Turns in one plane each, and the order they were made in; the first pair answered:
tuni:
[-1.88 -0.28  0.95  2.51 -0.92 -0.36 -0.69  1.39  0.42 -2.10  2.72  0.90
 -0.40  1.07 -0.77 -0.50  1.28  2.15  0.31  0.38  0.12  1.13  1.14  2.97
 -0.23 -2.74 -1.61  0.25 -0.03 -0.39  2.24  2.85 -2.00  3.07 -0.77  0.24
 -0.18 -0.72  0.22 -0.99  1.40 -0.16  0.75  0.50  1.17 -1.05 -0.31 -2.31] -> [-1.18 -0.31  0.84  2.10 -1.94 -0.39 -0.48  2.07  0.90 -1.54  2.52  0.07
 -0.37  0.36 -0.64 -1.09  0.41  1.92  0.73  0.09 -0.24  0.40  1.56  2.20
  0.41 -2.98 -2.16  0.57  0.20 -0.01  2.06  3.06 -2.91  2.83 -0.48  0.77
 -0.20 -0.42  0.14 -0.69  1.46 -0.06  0.46  0.84  1.05 -1.19  0.05 -2.61]
[-0.85 -1.44  0.75  0.08  1.56  1.83  1.03  0.29 -0.17 -2.70 -0.18  2.45
  1.00  0.61  0.01  1.24  1.09  2.46 -0.53 -0.41  0.42  1.49 -0.75  2.36
 -1.26 -1.06  1.29 -0.89  1.27 -0.27  1.05 -3.30  2.82  2.21 -2.73 -1.18
 -0.29  0.30  1.47 -0.74 -0.23  2.46 -1.71 -2.19  2.70  0.07  2.81  0.34] -> [ 1.68  1.26 -2.65  2.55 -0.54  1.61 -1.34  0.01  2.75 -1.03  0.18  0.67
 -0.28  1.01 -3.63  0.46  0.57 -0.19  0.18 -0.90 -1.58  3.42  1.25  0.47
  0.04  0.52 -0.17  1.25  0.23 -0.78  2.25  0.64  1.15 -0.66  0.17  4.42
 -1.23  1.44 -2.42 -0.74  1.52  1.34  0.96 -2.35  1.08 -0.24 -0.19  0.67]
[-1.16  0.23  0.70  0.73  1.64  0.73  0.09  0.60  2.15  2.71  0.69  0.17
  0.76  0.15 -3.75 -0.03  1.24  1.78  0.91 -1.19  1.69 -0.50 -2.72  0.34
 -1.67 -0.04 -0.59 -0.97  0.65  2.06  0.28  2.56 -1.22  2.50 -0.52 -2.16
  0.43 -2.54 -0.18  1.13 -0.89 -0.78  0.51 -1.35  0.24 -3.25  2.69 -0.87] -> [-0.62  0.62 -0.23  1.18  1.25  0.80 -0.29  0.66  2.64  3.13  0.78  0.03
  0.56  0.18 -4.55 -0.27  0.96  1.34  1.07 -1.32  1.28 -0.13 -2.42  0.04
 -1.36  0.35 -0.81 -0.56  0.34  1.97  0.54  3.24 -1.58  1.94  0.16 -1.12
  0.10 -2.37 -0.87  1.11 -0.55 -1.13  1.13 -1.37 -0.03 -3.29  2.05 -0.80]
Ligus:
[ 0.47  0.02  1.32  0.88  0.24  1.90  0.94 -0.99  2.69  1.86  0.01  1.19
  1.97  1.99  0.45  0.17  2.28  1.36  0.53  0.48 -0.60  0.32  0.48 -0.39
  1.22  1.59 -2.38  1.52 -0.84 -0.79  0.49 -1.12  0.11  1.43 -0.67 -2.27
  0.54  0.26 -0.93 -0.78 -1.52 -0.99 -0.45  0.58 -0.05  0.75  1.55 -0.60] -> [ 0.15 -0.23  2.02  0.37 -0.01  1.07  1.14 -0.46  2.71  1.19  0.21  1.35
  1.85  1.89  0.40 -0.42  2.31  1.41  0.49  0.50 -0.86 -0.38  0.50 -0.36
  1.50  0.72 -2.88  1.63 -1.37 -0.73 -0.22 -1.12 -0.32  1.55 -0.70 -2.23
  0.43  0.48 -0.62 -0.95 -0.89 -1.33 -0.35  0.86 -0.05  0.13  1.62 -1.31]
[-0.43  0.64 -0.70  0.33 -0.70 -0.23 -0.60  0.20  2.14  0.11  0.73  1.07
 -1.16  0.34  0.16 -1.77 -0.52  1.19  1.80  0.28  1.56  1.84 -0.08  2.28
  0.55 -2.95 -0.22 -0.77  1.17  0.50 -0.23  2.36 -3.14  0.91  0.35  0.37
  0.61 -0.75 -0.54  0.57  2.86  1.74  1.47  0.31  2.19  0.18  0.17 -1.36] -> [-0.06  1.18 -1.17  0.41 -0.90  0.31 -1.04 -0.17  2.35  0.57  0.49  1.12
 -1.53  0.16  0.42 -1.40 -0.69  0.60  1.54 -0.04  1.47  2.30  0.15  2.24
  0.60 -2.02 -0.29 -0.87  1.64  0.45 -0.09  2.47 -2.94  0.54  0.71  0.39
  0.48 -0.56 -0.60  0.81  2.67  1.96  1.18  0.32  2.31  0.75 -0.15 -0.86]
[-1.08  1.22  0.90 -1.38 -2.62  1.83  0.74 -1.40 -1.17 -1.12 -3.70  1.57
 -1.39  0.32  0.74  1.63  0.61 -5.77  0.69 -2.41  1.55 -0.23 -0.52  3.10
 -0.30  1.38 -1.24 -2.28  2.86 -2.03 -3.18  2.95 -3.06 -2.78  1.80  0.42
 -0.31  0.04 -1.32 -2.40  3.17  1.04 -4.18 -0.96  4.89  3.30 -3.10  2.35] -> [-1.96  0.55 -1.09  1.52  0.39  4.20  0.32 -3.18 -2.52 -0.53 -3.08  1.25
  0.61  2.54 -0.65  3.57  1.54 -1.75  1.98 -0.47  3.53  2.47 -1.22  3.08
 -2.02  2.79  2.26 -2.42  4.06 -1.22  1.23  1.72 -0.46 -1.81  0.50 -1.31
  0.75 -1.75 -2.19 -1.60 -0.64  2.75 -3.22 -2.49  4.26  3.29 -0.77  3.68]
puni:
[-0.27  1.68 -0.65  2.39  1.51 -0.08 -0.56 -0.22 -1.60 -0.26  1.11  4.08
 -2.12  1.81  0.09 -0.05  1.36 -2.79 -0.77  0.28 -0.38  1.57 -0.33  2.04
 -0.25  1.24  1.13  0.71 -0.58  0.84  0.15  2.55  0.32  0.17  0.91  0.82
 -0.03  0.20 -0.77  0.28  4.09  1.06  0.41 -1.58  2.54  0.47 -3.33  0.17] -> [-1.68  0.42  0.48  1.84  3.51 -0.35  0.08 -0.66 -3.08 -0.96  1.11  4.39
 -1.11  2.28  0.46  0.80  2.06 -1.09 -1.06  1.11  0.63  1.31 -1.37  2.03
 -0.88  1.29  2.52  0.21 -0.83  0.86  0.42  0.54  1.97  0.74 -0.36 -0.91
  0.53 -0.44  0.29 -0.28  2.27  1.33  0.35 -2.05  1.92  0.35 -1.74  0.22]
[ 1.15 -0.11  1.01 -0.77  1.10 -0.17 -0.82  0.55 -1.34  1.55 -1.59  0.43
  0.91 -5.13  1.11 -1.23 -2.60 -0.94 -2.13  0.97 -1.43 -1.36  0.48 -0.55
  0.66 -2.37  0.03 -0.85  1.14 -1.91 -3.53 -1.12  1.90 -0.85  1.86 -2.43
 -0.92  0.45 -1.59  2.14 -0.95  0.61 -1.97 -0.13  0.17  1.45 -0.11  0.31] -> [ 1.37  0.94 -0.34  1.63  0.41 -0.75 -2.15  0.98 -0.21  1.14  0.08  0.16
 -0.01 -3.48 -2.42 -2.02 -1.75 -0.57 -1.16  2.15 -2.33 -0.03  1.16 -0.52
  0.96 -3.59 -0.46  0.71 -0.03 -1.80 -2.03  1.41  0.78 -1.35  2.66  0.58
 -1.21  0.57 -4.21  1.08  0.49 -0.57  1.34 -0.59 -0.69 -0.52 -1.72 -0.51]
[ 0.92 -2.21 -0.02 -3.09  0.15  0.43  0.14 -0.14 -0.51 -0.82 -0.84  0.87
  1.31 -1.71 -1.10  3.81  2.49 -0.97 -2.89  1.62  0.57 -2.34 -0.87  2.81
  0.17  0.17  0.38 -0.19 -1.38 -2.20 -2.33 -0.49  0.96 -2.39  1.16 -1.78
 -1.70  0.21  0.67 -1.92  0.14  0.07 -2.23  0.19  0.50  2.22 -2.11 -0.89] -> [ 1.88 -1.33 -0.88 -1.99 -1.13  0.42 -0.56  0.30  0.53 -0.44 -0.49  0.63
  0.33 -1.54 -2.37  2.96  2.38 -1.83 -2.51  1.40 -0.35 -1.80 -0.11  2.55
  0.75 -0.27 -0.70  0.62 -1.69 -2.18 -2.06  1.40 -0.22 -2.88  2.16  0.18
 -2.02  0.49 -0.84 -1.74  1.49 -0.23 -1.17  0.25  0.61  1.65 -3.69 -1.17]
Pairs:
(two turns a pair)
[ 0.52 -1.80 -0.77  1.24  0.77  1.45 -1.51  1.01  0.87 -0.14  0.57 -0.49
 -1.57  0.95  0.92  1.82  1.17  0.22  1.05 -1.84 -0.66  2.00 -0.98 -1.14
 -2.08  0.30  2.44 -0.65  2.03 -0.30  1.00 -0.50  1.09 -0.52  0.55 -1.84
  2.50 -1.12 -0.93 -0.19 -1.40 -0.60 -1.28 -0.42  2.47 -1.24 -1.73  2.83] -> [ 0.69 -2.33  0.84 -0.47 -0.57  0.67 -0.50  2.29  1.08 -0.42  0.10 -0.50
 -1.98 -0.21  2.42  0.71  0.37 -0.30  1.07 -2.59 -1.16 -0.01 -0.75 -1.16
 -1.43 -1.29  1.07 -0.82  2.30 -0.01 -0.74 -0.74 -0.32 -0.13  0.37 -2.50
  2.14 -0.71  0.17 -0.04 -0.55 -0.73 -2.62  0.39  3.28 -1.61 -1.52  1.76] -> Ligus then puni
[ 0.49 -0.15  1.75 -0.44  0.53 -0.38  1.88 -0.18 -1.64  0.38  0.01  0.11
  0.63 -0.81  0.32  2.22  2.50 -0.24 -0.24 -0.33 -0.96 -1.91 -1.46 -0.37
 -0.54  0.13  0.32  0.26 -0.26  0.61 -1.23  1.55  0.44  0.84 -2.30 -0.34
 -0.60 -0.40  2.79  0.42  0.78 -1.03  0.06  0.19 -0.30 -0.88  1.58  0.06] -> [ 0.58  0.41  1.16 -0.10  1.14 -0.14  1.40 -0.95 -1.52  0.62  0.17 -0.03
  0.62 -0.54 -0.12  2.96  2.91 -0.60 -0.73 -0.50 -0.81 -1.19 -1.42 -0.43
 -0.73  1.41  0.80  0.48 -0.51  0.22 -0.97  1.81  1.30  0.16 -1.94  0.15
 -0.65 -0.53  2.61  0.27  0.68 -1.12  0.56 -0.20 -0.69 -0.24  0.85  0.64] -> tuni then puni
[-0.33 -0.10 -0.19  0.33  0.25 -0.70 -1.35  0.30  0.57 -0.08  1.06 -1.13
 -0.03  1.26 -2.14 -1.30  0.75  0.97  1.25  1.18 -0.42  0.61  0.03 -1.47
 -0.41 -0.23  0.77  0.96 -0.62  0.54  1.53  0.28  0.11 -1.36  0.02  2.02
  0.04  0.07 -0.81 -0.96 -0.15 -0.31  1.66 -1.40 -1.87 -1.03 -0.34  0.36] -> [ 0.24 -1.47  1.13 -1.54 -1.08 -0.50  0.26  1.32  0.48  0.47 -0.27 -1.85
  0.33 -0.84  0.80 -2.43 -0.88  0.70  1.52  0.14 -0.61 -1.73  0.19 -2.01
  0.00 -0.83 -0.10  0.15  0.77  1.28  0.32 -0.99 -1.12 -0.73 -0.25  0.10
 -0.11  0.34  1.11  0.35 -0.43  0.44 -0.86 -0.31 -0.82 -0.57  1.24 -0.42] -> tuni then puni
[-0.51 -0.31 -1.35  0.38  1.65  0.43 -0.72 -1.32  0.97  1.27  0.65 -0.89
  0.66 -0.72 -0.83  0.92 -0.15  0.60 -0.14  0.58  1.59 -0.17 -0.19 -1.11
  0.20  2.20 -0.13 -0.37  0.31  1.20 -0.27 -1.94  0.69 -0.11 -0.50 -0.11
  1.56  0.64 -0.81  0.24 -1.45 -0.02  0.17 -1.25 -1.08  1.31  0.38  0.06] -> [-0.49 -0.71 -0.98  0.05  1.23  0.36 -0.42 -1.14  0.92  1.18  0.46 -1.01
  0.82 -1.04 -0.39  0.76 -0.39  0.71  0.04  0.45  1.69 -0.66 -0.20 -1.27
  0.32  1.86 -0.21 -0.60  0.60  1.54 -0.49 -2.32  0.61  0.10 -0.70 -0.46
  1.52  0.66 -0.43  0.50 -1.56  0.14 -0.46 -1.02 -1.15  1.02  0.82 -0.17] -> tuni then tuni
[-1.33 -2.51  2.10 -1.40  0.18 -1.40  1.59  0.41 -1.57 -1.18  0.07 -0.07
  0.25 -0.04  0.92  0.23  0.24  1.05 -0.24  0.28  0.90 -1.09 -0.78  0.57
  1.07 -2.03  0.40 -0.78  0.09 -0.31 -1.70 -0.59  1.15  1.16 -1.39 -2.03
  0.69  0.08  0.40 -1.51 -0.07 -0.50 -0.08  0.42 -0.89 -0.34  1.58 -0.81] -> [-0.44 -1.09  0.69  0.29 -1.23 -1.55  0.36  0.90  0.18 -0.96  0.97 -0.33
 -0.98  0.35 -1.54 -0.81  0.35  0.28  0.50  0.54 -0.39 -0.07  0.36  0.49
  1.59 -2.96 -0.73  0.46 -0.60 -0.34 -0.75  2.02 -0.39  0.49 -0.21  0.91
  0.25  0.60 -1.89 -1.68  1.80 -1.24  1.79  0.38 -0.99 -1.56 -0.25 -1.32] -> puni then puni
[ 1.98 -3.73  2.16  2.03 -1.28 -1.19  0.12  5.32 -0.03  0.04  0.14 -0.45
 -3.40 -2.52 -0.03 -1.81 -2.56 -1.16  2.80 -1.86 -2.11 -4.13 -0.54 -0.14
  4.11  0.07 -0.91  0.24  1.29  2.69 -0.62 -0.58  0.73 -0.33 -3.32  2.25
  1.23  1.67  1.41  1.76 -1.56 -0.58 -2.29  1.72 -1.95  0.85  4.47  0.52] -> [ 0.61 -4.49  2.42  2.80  0.13 -1.65  0.01  5.25 -0.88 -0.66  1.17 -0.29
 -2.63 -1.08 -1.48 -1.29 -1.52  0.85  2.87 -0.36 -1.44 -3.68 -1.17 -0.09
  3.65 -0.67  0.15  0.47  0.53  2.73  0.46 -1.03  1.92 -0.07 -4.20  2.22
  1.56  1.09  0.99  0.67 -2.56 -0.96 -0.60  0.97 -3.13 -0.32  5.15  0.33] -> puni then puni
[-1.90 -0.46 -1.75  1.11 -0.50 -1.75 -0.48  2.66  2.17 -1.86  2.37 -2.24
  4.04 -2.07  0.75 -2.39 -2.49  2.34 -1.41  0.37 -1.48 -1.01  2.28 -2.73
  2.05  1.37  1.61 -2.33 -4.40  0.98  1.44 -1.95  0.31 -1.91  0.11  0.92
  1.11  2.66  1.78 -3.51 -0.72 -0.78  1.06 -1.46 -0.92 -0.99 -0.07 -0.44] -> [-0.94  0.27 -2.09  0.79 -1.81 -1.27 -0.67  2.82  3.09 -1.27  1.80 -2.50
  3.34 -2.87  1.52 -2.62 -3.29  0.85 -1.48 -0.63 -2.14 -1.20  2.82 -2.80
  2.51  1.80  0.72 -2.39 -3.78  0.98  0.57 -1.23 -0.63 -1.99  0.93  1.32
  0.82  3.09  1.67 -2.70  0.32 -0.54  0.10 -0.94 -0.11 -0.48 -0.92 -0.48] -> puni then puni
[ 1.63  0.50 -0.35  0.10  0.09  1.66  0.60 -0.45  1.05  1.43 -1.16 -1.73
  0.90 -0.46  1.68  1.27 -1.16 -0.03  0.72 -0.18  0.43  0.25  1.60 -0.90
  0.95  0.82  0.60 -1.16  1.62  0.88  1.26 -1.37  0.80  0.80 -0.36 -1.87
  0.52 -0.58  1.02  2.84 -0.86  2.31 -2.39 -0.28  0.15  0.85  1.72  0.75] -> [ 0.38  0.05 -0.57  1.84  1.39  0.81  0.08 -0.17  0.75  0.26  0.57 -1.70
  1.25  1.65 -1.46  1.32  0.36  2.05  1.25  1.70  0.73  1.38  1.04 -0.88
  0.46 -0.46  1.43 -0.35  0.09  0.90  3.02 -0.79  1.50  0.80 -1.06 -0.54
  0.94 -1.13 -0.43  1.35 -1.06  1.49  0.79 -1.15 -1.42 -1.00  1.65  0.24] -> puni then puni
[-0.84 -1.36 -0.90  0.32 -1.16 -0.37  0.10  0.63  1.02  0.39 -0.07  0.38
  0.74  0.61 -1.02 -0.51  0.15  1.13  0.29  0.10 -0.32 -1.11 -0.20 -0.53
  0.47 -0.09 -0.36  0.93  0.07 -0.68  0.21 -0.52 -0.22 -0.02 -1.31  0.74
  0.23  0.86 -1.91  0.09  0.07 -0.15  1.03  0.50 -0.64 -1.53  0.34  0.19] -> [-0.61 -1.54 -0.40 -0.79 -1.33  0.02  0.60  0.51  0.80  0.49 -0.78  0.74
  0.66 -0.31  0.74 -0.32 -0.42  0.46 -0.16 -0.66 -0.25 -1.80 -0.22 -0.02
  0.42  0.21 -0.65  0.20  0.84 -0.75 -0.97 -1.19 -0.40  0.39 -1.25 -0.48
  0.18  0.88 -0.75  0.83  0.21  0.41 -0.67  0.79  0.52 -0.65  0.57  0.38] -> tuni then puni
[ 5.22 -1.34 -2.76 -1.91 -3.43 -1.19  1.03  1.16 -1.39  1.59 -1.66 -2.44
  1.16 -4.72  0.64 -0.46 -0.51 -0.78  2.33 -1.92  1.66 -3.47  3.00 -1.94
  1.48  3.77 -0.39  0.65  3.42  3.77 -0.78  1.61 -2.79  0.60 -0.64 -0.47
 -0.25 -0.03 -1.32  1.78 -2.50  2.02 -3.23  2.00  0.88  1.76  2.37 -0.24] -> [ 2.02 -3.54 -1.88 -0.66  0.41 -2.55  1.52  0.74 -3.99 -0.48  0.09 -1.74
  3.34 -1.90 -2.23  0.67  2.03  3.98  2.54  1.07  3.54 -2.82  1.03 -1.86
  0.13  2.42  2.69  0.67  1.78  3.73  1.60 -0.51  0.29  1.43 -3.26 -1.70
  1.09 -1.37 -1.14 -0.65 -5.33  1.41 -0.17  0.51 -1.71 -0.48  4.29 -0.52] -> puni then puni
[-0.77 -0.37 -0.32 -0.69  0.69 -0.90 -0.42 -0.95 -0.48  0.33 -0.09 -0.75
  0.03 -0.26 -0.20  2.18 -0.20  0.77 -0.04 -0.44  1.54 -0.60 -0.33 -0.88
  0.38  1.05  0.35 -1.15  0.30  0.34 -0.06 -0.95  2.24  0.15  0.19  0.47
  0.87 -0.07 -0.47  0.19 -0.86  0.32 -0.26 -0.47 -2.16  0.51  0.89  0.74] -> [-0.20  0.34 -1.18  0.18 -0.28 -1.04 -1.01 -0.58  0.41  0.43  0.38 -0.88
 -0.79  0.05 -1.60  1.50 -0.11  0.11  0.39 -0.43  0.77 -0.16  0.35 -0.86
  0.71  0.67 -0.46 -0.35 -0.02  0.37  0.39  0.80  1.30 -0.27  0.94  1.98
  0.55  0.19 -1.99  0.14  0.23 -0.06  0.83 -0.49 -2.29 -0.09 -0.23  0.53] -> puni then puni
